Each path below is one point turned by a fixed rotation once a step. After each direction that follows a path, write how fast that rotation turns it, in degrees each step (0 if it stays still).
Each turn is a multiple of 5 degrees from 10 to 175, or 0.
Each row of a path follows its step; steps can be skipped.

step 0: 15,1,-1,3,16,-22,-4,-22,-24,-2,-10,-4,1,-3,15,-25,18,11,-27,36,20,-11,21,7,-4,16,11,-4,14,-9,2,7,18,14,-7,-11,6,5,-13,3,6,18,10,6,-9,14,-8,17,-3,-9,-11,44,-8,-3,-1,18
step 1: 15,6,-9,8,-10,-18,7,-17,-14,0,-5,-12,3,-12,16,0,6,8,23,8,0,0,-6,-25,-3,-10,0,-19,-14,39,-28,1,-3,-10,-31,5,-7,-29,-6,-2,-18,-8,6,-1,25,-13,-16,16,24,10,-25,2,-18,13,-5,-3
step 2: 24,11,-12,24,-15,14,21,-8,5,12,-5,24,8,31,20,7,11,-35,-8,-17,9,8,8,3,11,8,9,15,-12,25,-3,-10,15,19,11,18,-5,-4,9,-6,3,22,18,-1,-17,3,6,-6,7,20,-17,20,-2,14,10,7
step 3: 26,22,9,19,15,1,2,-16,-32,11,-2,5,-4,-9,9,-36,5,-4,-20,24,-5,-6,-12,4,-9,3,9,14,-7,6,0,-2,-16,-13,8,-10,-13,26,-23,-7,-2,1,-7,-9,-20,-15,-29,-3,0,-7,-7,29,-8,-7,-18,-21
step 4: 20,-18,-15,22,-11,-44,6,16,-16,3,-5,-17,5,4,0,-16,14,-1,-2,12,-14,23,-12,-9,23,-1,0,-1,-8,9,-13,27,13,5,-23,3,-8,-3,25,-8,-23,-1,9,-1,12,0,7,29,-15,8,-21,13,-4,-1,7,-11
step 5: 6,16,-19,18,-24,6,-9,-16,0,0,-10,24,-5,-5,12,23,4,-12,17,8,-1,-14,8,3,21,20,-11,13,6,13,-7,10,-6,5,3,16,4,17,-12,3,-2,26,-9,-3,-11,-14,-12,37,26,23,-6,27,-8,6,8,29
step 6: 20,1,2,27,14,1,5,18,-45,12,5,20,10,-17,18,-3,16,1,-1,11,5,8,1,11,-9,-4,9,2,0,16,4,-37,13,-23,7,12,18,11,6,22,2,10,2,-14,24,-4,-10,-9,4,-5,-22,17,-12,9,-11,-19
step 7: 10,-7,-16,28,-2,-6,-1,-3,-13,4,-15,3,11,23,2,-5,-12,-2,18,-14,-26,22,-17,-18,-3,0,19,10,-28,-2,-11,-10,16,-9,-21,-3,-37,12,12,-6,-20,10,5,16,-17,-21,-9,23,-7,-19,14,18,-7,4,11,-6
step 8: -6,-2,-6,25,-3,7,-12,2,-16,1,4,31,-12,12,21,11,0,-10,-1,17,-5,-2,-5,34,23,1,0,19,-20,-3,8,30,-14,-4,-18,14,7,11,-12,-27,1,9,-2,-40,-1,-6,-5,18,-11,27,-6,10,14,-14,6,-1
step 9: 28,10,-18,2,5,-15,-14,14,-27,10,-8,-6,17,-32,14,10,6,5,2,14,-17,-11,-4,8,1,22,0,-2,2,10,10,-16,12,2,7,2,-5,22,-11,24,-13,3,-19,-3,28,7,14,2,-14,-1,7,31,-15,-21,31,-3
Speeds:
0,-1,3,8,-7,3,2,-4,3,5,-1,5,-6,1,1,6,3,0,1,-2,2,-7,1,1,6,-5,-4,2,-3,-4,-3,4,5,9,0,1,6,0,-7,2,-5,-1,-1,2,0,3,1,-1,1,-3,4,0,5,3,0,-10
120
1,-3,3,2,-1,-1,2,6,1,7,-3,-6,-1,3,-2,1,1,-1,3,4,-8,1,-4,-2,-3,-1,-3,-4,-2,12,-1,-2,4,-1,-2,-1,-1,2,3,-3,2,-3,-11,-2,7,5,11,-5,4,-4,-3,0,2,1,0,-3
140
2,-7,2,-4,2,-1,4,5,3,9,1,-3,-2,-2,4,2,1,4,1,-3,2,3,1,-2,0,3,-2,3,-3,-1,2,2,-2,-3,2,5,6,-4,4,1,2,3,10,-9,2,5,-2,0,-9,-2,-9,0,3,3,2,-5
160
